In the data rows, the value 500 means zero.
Each row below has a hidden score, from 0 to 20, with 10 about the middle. What is it? The score is a weighted sum of the row's numbers plus the product of two more (or one squared), each taken from its middle value.
tensor([399, 324, 510, 576, 560, 481, 417, 393, 577, 526, 420, 455, 474, 512, 561, 432]) -> 5
tensor([576, 632, 610, 627, 502, 466, 144, 376, 510, 433, 543, 446, 464, 450, 463, 418]) -> 7
tensor([586, 619, 619, 609, 505, 447, 370, 405, 386, 418, 522, 453, 459, 476, 445, 429]) -> 7
tensor([384, 337, 336, 411, 528, 524, 543, 466, 373, 697, 379, 551, 465, 651, 670, 592]) -> 8
tensor([438, 519, 313, 410, 457, 426, 536, 651, 534, 395, 378, 562, 375, 595, 631, 735]) -> 8
tensor([544, 603, 614, 681, 525, 482, 687, 411, 657, 457, 497, 372, 420, 463, 460, 418]) -> 12
tensor([342, 250, 314, 428, 611, 604, 413, 466, 488, 780, 385, 617, 525, 615, 447, 488]) -> 14
tensor([395, 298, 428, 387, 666, 681, 704, 423, 776, 580, 457, 406, 638, 549, 567, 375]) -> 3
tensor([597, 538, 581, 355, 631, 708, 498, 447, 415, 629, 471, 546, 800, 434, 500, 374]) -> 12
tensor([382, 294, 305, 355, 683, 697, 546, 469, 402, 758, 452, 578, 771, 439, 494, 388]) -> 13
tensor([539, 624, 578, 407, 359, 406, 526, 757, 449, 404, 391, 736, 456, 447, 895, 585]) -> 6
tensor([757, 431, 570, 393, 739, 749, 609, 472, 580, 747, 386, 535, 681, 418, 565, 383]) -> 13
tensor([552, 635, 623, 406, 426, 414, 521, 738, 687, 393, 397, 622, 466, 369, 480, 532]) -> 6
tensor([614, 621, 586, 354, 349, 382, 314, 757, 479, 375, 458, 659, 525, 570, 518, 506]) -> 5
tensor([564, 645, 596, 619, 512, 450, 503, 385, 598, 419, 538, 458, 462, 393, 491, 416]) -> 9
tensor([744, 464, 528, 564, 388, 414, 461, 403, 308, 394, 796, 451, 457, 504, 366, 610]) -> 15
tensor([310, 307, 451, 527, 613, 618, 586, 451, 373, 561, 389, 445, 481, 450, 564, 427]) -> 9
tensor([637, 570, 615, 609, 465, 414, 340, 438, 442, 426, 563, 404, 460, 387, 499, 374]) -> 10
tensor([540, 555, 584, 665, 536, 469, 604, 446, 460, 440, 516, 365, 373, 636, 514, 384]) -> 12
tensor([536, 537, 447, 445, 364, 422, 511, 462, 515, 369, 477, 510, 466, 391, 457, 759]) -> 7
tensor([265, 249, 303, 421, 687, 712, 450, 457, 550, 688, 395, 469, 679, 558, 497, 430]) -> 10
tensor([605, 644, 606, 551, 397, 384, 477, 381, 610, 379, 746, 440, 460, 453, 731, 664]) -> 16
tensor([605, 644, 652, 600, 445, 421, 581, 428, 582, 395, 725, 355, 379, 612, 491, 635]) -> 15
tensor([612, 605, 629, 629, 419, 442, 602, 420, 555, 454, 721, 400, 429, 297, 547, 642]) -> 14
tensor([445, 495, 291, 388, 404, 417, 270, 620, 600, 416, 404, 563, 358, 411, 624, 736]) -> 5
tensor([342, 264, 453, 465, 631, 665, 553, 459, 621, 636, 397, 466, 576, 653, 453, 437]) -> 6
tensor([557, 626, 614, 650, 525, 464, 517, 452, 349, 439, 482, 367, 383, 503, 636, 374]) -> 12
tensor([559, 536, 562, 670, 477, 426, 405, 451, 689, 462, 499, 456, 371, 441, 478, 441]) -> 8
tensor([546, 587, 595, 619, 508, 461, 525, 378, 586, 437, 537, 421, 447, 523, 556, 437]) -> 11
tensor([563, 515, 463, 558, 344, 385, 489, 455, 812, 383, 625, 393, 429, 345, 577, 655]) -> 11
tensor([374, 289, 517, 556, 677, 606, 495, 451, 200, 693, 412, 398, 486, 494, 422, 393]) -> 13
tensor([540, 619, 615, 348, 374, 414, 495, 684, 431, 383, 457, 742, 543, 758, 549, 569]) -> 6
tensor([561, 641, 640, 633, 428, 427, 464, 432, 524, 427, 732, 371, 419, 350, 564, 642]) -> 14
tensor([595, 636, 632, 598, 431, 415, 369, 444, 421, 396, 703, 373, 382, 315, 546, 635]) -> 13
tensor([515, 606, 581, 599, 521, 464, 500, 396, 442, 418, 541, 466, 453, 369, 612, 400]) -> 10
tensor([322, 289, 387, 444, 725, 636, 557, 429, 576, 710, 390, 382, 499, 454, 497, 393]) -> 8
tensor([612, 579, 625, 615, 407, 438, 382, 428, 534, 415, 696, 370, 443, 544, 511, 629]) -> 13
tensor([542, 614, 601, 664, 571, 469, 595, 424, 323, 431, 494, 383, 386, 514, 223, 391]) -> 16
tensor([353, 280, 303, 357, 706, 706, 641, 407, 481, 751, 391, 640, 675, 369, 439, 421]) -> 16
tensor([544, 526, 427, 352, 353, 397, 430, 633, 501, 381, 593, 504, 454, 383, 338, 716]) -> 7
tensor([621, 483, 594, 667, 461, 434, 602, 428, 635, 476, 500, 450, 367, 401, 403, 430]) -> 8
tensor([226, 345, 340, 355, 705, 719, 745, 386, 467, 573, 422, 466, 682, 509, 322, 416]) -> 12
tensor([658, 610, 596, 395, 707, 735, 571, 473, 526, 630, 405, 516, 728, 660, 466, 375]) -> 14
tensor([530, 610, 608, 399, 425, 422, 370, 743, 575, 392, 374, 640, 471, 564, 547, 518]) -> 4
tensor([635, 578, 592, 625, 501, 457, 706, 379, 519, 430, 548, 472, 477, 488, 556, 425]) -> 11
tensor([358, 397, 316, 356, 582, 611, 609, 612, 549, 690, 420, 693, 605, 622, 497, 490]) -> 14
tensor([547, 623, 605, 673, 548, 460, 382, 404, 545, 448, 497, 352, 399, 438, 405, 376]) -> 11
tensor([330, 290, 365, 432, 746, 712, 430, 442, 453, 684, 390, 344, 573, 264, 453, 382]) -> 10
tensor([453, 486, 490, 747, 399, 438, 359, 426, 257, 446, 720, 378, 454, 754, 436, 495]) -> 15
tensor([449, 522, 278, 343, 346, 398, 731, 758, 403, 417, 469, 694, 507, 541, 251, 590]) -> 11
tensor([524, 616, 615, 442, 401, 429, 505, 768, 650, 406, 408, 672, 510, 458, 400, 529]) -> 6
tensor([552, 611, 612, 658, 571, 458, 511, 417, 631, 429, 499, 379, 371, 636, 354, 395]) -> 13
tensor([615, 548, 581, 399, 705, 716, 472, 470, 348, 619, 396, 505, 739, 636, 404, 396]) -> 14
tensor([424, 373, 267, 327, 519, 524, 439, 601, 540, 695, 476, 704, 623, 513, 578, 532]) -> 10
tensor([669, 613, 568, 610, 503, 426, 551, 422, 471, 420, 588, 418, 446, 446, 437, 378]) -> 14
tensor([253, 277, 331, 430, 605, 689, 472, 602, 533, 711, 406, 665, 743, 682, 542, 407]) -> 11
tensor([541, 632, 607, 405, 416, 412, 444, 740, 402, 398, 373, 639, 473, 276, 562, 513]) -> 5
tensor([432, 461, 274, 340, 483, 540, 620, 613, 492, 677, 439, 769, 616, 503, 454, 578]) -> 14
tensor([597, 508, 597, 344, 650, 738, 655, 405, 437, 616, 433, 593, 801, 542, 875, 421]) -> 15
tensor([423, 558, 435, 418, 402, 424, 563, 610, 340, 406, 566, 471, 406, 496, 591, 698]) -> 7
tensor([418, 352, 492, 585, 457, 408, 622, 397, 429, 491, 422, 451, 472, 554, 437, 548]) -> 3
tensor([442, 447, 505, 701, 434, 412, 693, 426, 413, 405, 722, 350, 388, 539, 427, 399]) -> 13
tensor([502, 524, 453, 451, 411, 426, 346, 433, 412, 394, 453, 512, 475, 680, 508, 765]) -> 6
tensor([542, 586, 576, 640, 477, 457, 543, 419, 465, 474, 489, 462, 371, 400, 467, 433]) -> 9
tensor([333, 330, 469, 413, 693, 690, 495, 392, 763, 579, 437, 465, 655, 325, 610, 401]) -> 8
tensor([452, 403, 460, 722, 355, 379, 508, 451, 416, 429, 664, 464, 389, 422, 255, 504]) -> 12
tensor([667, 638, 623, 549, 361, 401, 451, 450, 518, 394, 779, 394, 432, 416, 676, 588]) -> 16
tensor([527, 409, 456, 625, 340, 399, 479, 424, 379, 385, 576, 394, 443, 603, 482, 510]) -> 9
tensor([381, 315, 308, 333, 581, 637, 301, 619, 349, 704, 480, 719, 756, 378, 427, 432]) -> 14
tensor([605, 647, 637, 609, 438, 427, 327, 424, 465, 401, 712, 367, 401, 526, 491, 616]) -> 14
tensor([623, 642, 594, 584, 479, 440, 602, 420, 528, 433, 572, 403, 452, 124, 388, 369]) -> 12
tensor([419, 341, 478, 602, 476, 422, 454, 425, 301, 382, 602, 416, 455, 629, 582, 392]) -> 11
tensor([192, 332, 357, 374, 780, 749, 449, 434, 536, 659, 390, 374, 657, 606, 495, 388]) -> 3
tensor([247, 380, 478, 427, 713, 704, 541, 434, 450, 575, 382, 355, 590, 507, 695, 386]) -> 2
tensor([256, 264, 336, 417, 749, 793, 302, 493, 364, 733, 407, 557, 766, 322, 799, 376]) -> 12
tensor([448, 424, 490, 662, 372, 422, 501, 368, 464, 377, 749, 463, 470, 632, 651, 462]) -> 12
tensor([531, 586, 615, 414, 419, 426, 566, 707, 701, 422, 393, 651, 495, 672, 435, 539]) -> 6
tensor([429, 509, 300, 341, 381, 416, 335, 656, 389, 387, 413, 686, 456, 601, 552, 737]) -> 9
tensor([668, 624, 613, 575, 350, 392, 612, 426, 543, 381, 773, 409, 449, 323, 507, 634]) -> 16
tensor([315, 424, 286, 404, 576, 612, 520, 692, 618, 604, 397, 701, 626, 476, 420, 415]) -> 15
tensor([394, 330, 468, 462, 668, 625, 447, 362, 599, 614, 409, 450, 517, 409, 420, 417]) -> 10
tensor([584, 552, 576, 335, 626, 705, 143, 463, 422, 601, 452, 525, 788, 661, 465, 351]) -> 9
tensor([300, 359, 319, 411, 534, 598, 379, 680, 502, 634, 391, 713, 678, 324, 562, 436]) -> 9
tensor([643, 592, 587, 618, 463, 425, 318, 427, 664, 421, 582, 397, 456, 496, 325, 389]) -> 11
tensor([365, 290, 360, 451, 641, 521, 448, 429, 371, 680, 406, 419, 413, 516, 151, 473]) -> 18
tensor([559, 620, 604, 641, 505, 472, 483, 382, 461, 431, 541, 468, 455, 463, 532, 421]) -> 9
tensor([644, 630, 590, 659, 557, 474, 380, 414, 458, 430, 498, 369, 391, 668, 467, 370]) -> 12
tensor([589, 616, 634, 615, 413, 405, 525, 438, 484, 419, 735, 376, 421, 561, 586, 639]) -> 15
tensor([559, 585, 579, 639, 452, 445, 559, 425, 712, 443, 497, 470, 354, 582, 447, 447]) -> 9
tensor([258, 372, 522, 637, 498, 493, 567, 416, 509, 400, 558, 386, 423, 492, 214, 372]) -> 9
tensor([524, 601, 597, 400, 429, 416, 679, 753, 598, 382, 369, 616, 473, 252, 446, 534]) -> 7
tensor([318, 239, 336, 417, 760, 711, 509, 413, 365, 768, 429, 448, 646, 510, 534, 403]) -> 14
tensor([548, 610, 610, 408, 703, 727, 444, 462, 736, 630, 367, 506, 732, 404, 461, 380]) -> 11
tensor([555, 536, 605, 356, 654, 724, 340, 416, 508, 625, 436, 612, 816, 387, 506, 393]) -> 7
tensor([346, 330, 494, 465, 653, 643, 590, 378, 473, 520, 436, 466, 590, 403, 472, 412]) -> 10
tensor([464, 569, 454, 551, 371, 418, 354, 381, 488, 383, 785, 455, 480, 501, 412, 645]) -> 15
tensor([549, 650, 612, 343, 388, 420, 632, 729, 588, 392, 439, 746, 534, 302, 418, 529]) -> 6
tensor([375, 350, 485, 455, 762, 698, 394, 407, 505, 648, 389, 371, 547, 439, 606, 388]) -> 9
tensor([550, 555, 642, 657, 555, 452, 497, 445, 727, 443, 519, 352, 368, 873, 470, 385]) -> 11
tensor([407, 429, 496, 662, 375, 422, 374, 388, 436, 362, 762, 474, 457, 484, 720, 451]) -> 11
tensor([281, 294, 315, 351, 730, 723, 515, 369, 504, 673, 442, 490, 726, 642, 494, 408]) -> 11
tensor([606, 627, 591, 366, 363, 386, 487, 755, 518, 369, 463, 690, 527, 435, 423, 509]) -> 7
tensor([586, 565, 635, 622, 500, 461, 541, 384, 673, 423, 551, 458, 475, 460, 463, 420]) -> 10
tensor([349, 315, 332, 370, 687, 714, 686, 463, 577, 644, 464, 411, 730, 571, 710, 373]) -> 6
tensor([489, 460, 277, 343, 474, 502, 517, 688, 432, 634, 457, 734, 636, 483, 575, 571]) -> 10
tensor([736, 573, 609, 579, 353, 401, 395, 427, 340, 389, 789, 392, 453, 546, 489, 611]) -> 15
tensor([316, 354, 523, 615, 532, 468, 308, 435, 432, 407, 557, 367, 393, 503, 556, 363]) -> 6
tensor([412, 502, 340, 403, 412, 421, 461, 649, 576, 410, 546, 496, 441, 478, 509, 719]) -> 7
tensor([565, 557, 590, 354, 685, 733, 409, 412, 573, 622, 427, 599, 823, 417, 643, 400]) -> 8
tensor([671, 636, 583, 367, 345, 384, 523, 739, 499, 365, 442, 648, 516, 567, 399, 522]) -> 7
tensor([621, 586, 578, 611, 467, 421, 357, 413, 691, 422, 570, 392, 456, 428, 437, 370]) -> 11
tensor([514, 603, 613, 426, 405, 441, 567, 743, 495, 427, 425, 675, 488, 343, 371, 512]) -> 7
tensor([551, 583, 567, 635, 462, 432, 578, 464, 663, 487, 524, 447, 356, 371, 486, 431]) -> 10
tensor([409, 292, 471, 650, 407, 406, 391, 439, 584, 483, 453, 446, 387, 442, 556, 524]) -> 3
tensor([525, 587, 608, 387, 385, 414, 649, 719, 423, 377, 452, 733, 516, 457, 441, 568]) -> 7
tensor([573, 596, 618, 692, 530, 494, 374, 414, 496, 482, 508, 402, 422, 439, 587, 404]) -> 9
tensor([403, 283, 446, 528, 608, 623, 587, 446, 502, 633, 408, 479, 447, 263, 437, 438]) -> 12
tensor([340, 382, 289, 389, 492, 587, 526, 684, 480, 680, 382, 799, 633, 359, 536, 475]) -> 11
tensor([507, 519, 586, 394, 624, 724, 485, 487, 304, 649, 404, 597, 707, 493, 639, 438]) -> 10
tensor([600, 682, 630, 541, 370, 389, 513, 371, 618, 390, 732, 482, 473, 479, 547, 657]) -> 12
tensor([536, 567, 563, 657, 467, 447, 522, 445, 429, 475, 497, 440, 360, 470, 637, 431]) -> 10
tensor([391, 374, 504, 589, 500, 418, 653, 447, 606, 566, 423, 358, 378, 700, 551, 527]) -> 9
tensor([373, 341, 487, 482, 641, 620, 507, 379, 497, 552, 458, 442, 581, 597, 466, 411]) -> 10
tensor([477, 488, 274, 355, 336, 399, 488, 771, 511, 434, 466, 720, 505, 697, 348, 608]) -> 8
tensor([583, 581, 622, 631, 563, 463, 530, 406, 603, 415, 502, 368, 395, 622, 446, 375]) -> 12
tensor([333, 318, 322, 396, 650, 575, 559, 409, 375, 716, 404, 532, 483, 512, 331, 495]) -> 18
tensor([536, 578, 586, 389, 725, 741, 523, 459, 594, 633, 408, 492, 719, 429, 273, 377]) -> 15
tensor([474, 349, 457, 509, 502, 459, 434, 425, 556, 595, 440, 409, 433, 411, 553, 467]) -> 7
tensor([573, 628, 601, 597, 535, 449, 356, 406, 290, 434, 531, 452, 463, 589, 723, 406]) -> 10
tensor([530, 507, 458, 502, 380, 400, 491, 382, 533, 495, 433, 433, 451, 427, 338, 678]) -> 5
tensor([603, 555, 584, 332, 660, 719, 539, 485, 471, 617, 435, 519, 780, 661, 507, 373]) -> 12
tensor([584, 645, 609, 349, 375, 432, 375, 704, 499, 387, 427, 728, 518, 515, 696, 568]) -> 5
tensor([633, 593, 625, 665, 549, 477, 400, 431, 586, 423, 468, 368, 380, 475, 605, 378]) -> 11
tensor([551, 498, 602, 676, 517, 461, 669, 420, 562, 451, 506, 401, 426, 450, 570, 406]) -> 12
tensor([519, 495, 620, 466, 695, 747, 672, 453, 475, 674, 362, 537, 759, 486, 427, 423]) -> 10
tensor([639, 625, 615, 608, 419, 401, 377, 413, 327, 381, 704, 352, 404, 450, 632, 618]) -> 14
tensor([623, 564, 581, 620, 465, 438, 593, 453, 463, 422, 583, 426, 446, 574, 604, 386]) -> 15
tensor([534, 630, 607, 421, 387, 418, 629, 738, 445, 408, 396, 639, 499, 354, 461, 546]) -> 6
tensor([525, 592, 635, 396, 709, 740, 870, 462, 775, 619, 388, 472, 735, 682, 563, 386]) -> 13
tensor([243, 325, 308, 388, 616, 649, 450, 627, 549, 659, 395, 653, 673, 445, 551, 379]) -> 10
tensor([407, 456, 319, 419, 422, 414, 470, 598, 470, 474, 390, 590, 434, 636, 487, 752]) -> 9
tensor([514, 495, 453, 437, 429, 425, 357, 468, 816, 561, 387, 482, 390, 537, 780, 674]) -> 6
tensor([539, 607, 613, 652, 564, 454, 498, 425, 419, 427, 501, 348, 379, 575, 464, 363]) -> 12
tensor([408, 337, 501, 606, 532, 478, 548, 381, 574, 491, 469, 452, 461, 606, 429, 405]) -> 8
tensor([471, 515, 461, 424, 395, 417, 544, 610, 502, 424, 537, 479, 429, 515, 425, 731]) -> 8
tensor([381, 324, 288, 365, 573, 652, 474, 625, 448, 692, 447, 710, 740, 645, 467, 399]) -> 13
tensor([413, 455, 247, 398, 408, 537, 559, 718, 534, 652, 410, 798, 565, 524, 802, 576]) -> 8
tensor([354, 336, 292, 404, 586, 585, 673, 627, 571, 720, 400, 696, 624, 344, 388, 517]) -> 15
tensor([301, 293, 350, 409, 781, 749, 311, 421, 524, 727, 387, 406, 632, 516, 387, 390]) -> 14
tensor([626, 541, 618, 662, 459, 464, 157, 448, 718, 484, 486, 465, 360, 539, 615, 435]) -> 6
tensor([533, 561, 420, 359, 344, 383, 450, 624, 601, 375, 600, 493, 444, 469, 538, 715]) -> 4
tensor([400, 291, 293, 360, 591, 634, 590, 592, 655, 723, 439, 692, 698, 376, 445, 437]) -> 12
tensor([601, 603, 599, 406, 340, 386, 548, 769, 469, 420, 367, 729, 450, 465, 496, 557]) -> 4
tensor([542, 584, 603, 648, 564, 443, 402, 434, 481, 434, 491, 366, 390, 775, 305, 371]) -> 12
tensor([382, 525, 312, 408, 350, 416, 427, 649, 436, 418, 550, 551, 349, 494, 569, 757]) -> 6
tensor([655, 600, 584, 614, 473, 464, 605, 444, 244, 437, 554, 389, 445, 385, 460, 370]) -> 13
tensor([404, 325, 492, 513, 635, 545, 478, 451, 383, 657, 393, 350, 413, 763, 635, 434]) -> 7
tensor([592, 609, 600, 349, 359, 376, 542, 744, 533, 383, 453, 687, 550, 410, 423, 515]) -> 7
tensor([464, 556, 456, 707, 425, 404, 533, 407, 487, 397, 814, 341, 399, 665, 574, 455]) -> 15
tensor([420, 419, 500, 730, 399, 428, 338, 413, 423, 426, 624, 388, 412, 502, 616, 459]) -> 9
tensor([531, 550, 449, 443, 326, 388, 388, 547, 357, 361, 696, 394, 462, 446, 600, 665]) -> 7
tensor([549, 548, 605, 644, 558, 452, 471, 405, 536, 425, 499, 368, 388, 413, 296, 382]) -> 11
tensor([618, 585, 632, 423, 678, 781, 526, 446, 518, 667, 386, 529, 772, 368, 532, 400]) -> 11
tensor([333, 558, 285, 337, 391, 418, 653, 705, 672, 391, 421, 741, 511, 543, 599, 627]) -> 6
tensor([450, 480, 289, 388, 363, 416, 679, 635, 701, 436, 477, 589, 386, 422, 530, 787]) -> 7
tensor([696, 572, 603, 401, 713, 747, 393, 473, 519, 631, 407, 509, 723, 435, 458, 393]) -> 13
tensor([551, 578, 591, 593, 486, 458, 436, 368, 349, 410, 547, 454, 477, 570, 539, 435]) -> 9
tensor([578, 590, 603, 622, 517, 453, 552, 396, 690, 419, 512, 440, 436, 710, 385, 417]) -> 11
tensor([503, 628, 605, 402, 418, 408, 565, 758, 458, 402, 396, 641, 454, 465, 515, 522]) -> 6
tensor([574, 586, 584, 358, 636, 714, 493, 469, 669, 623, 470, 546, 794, 466, 553, 371]) -> 12
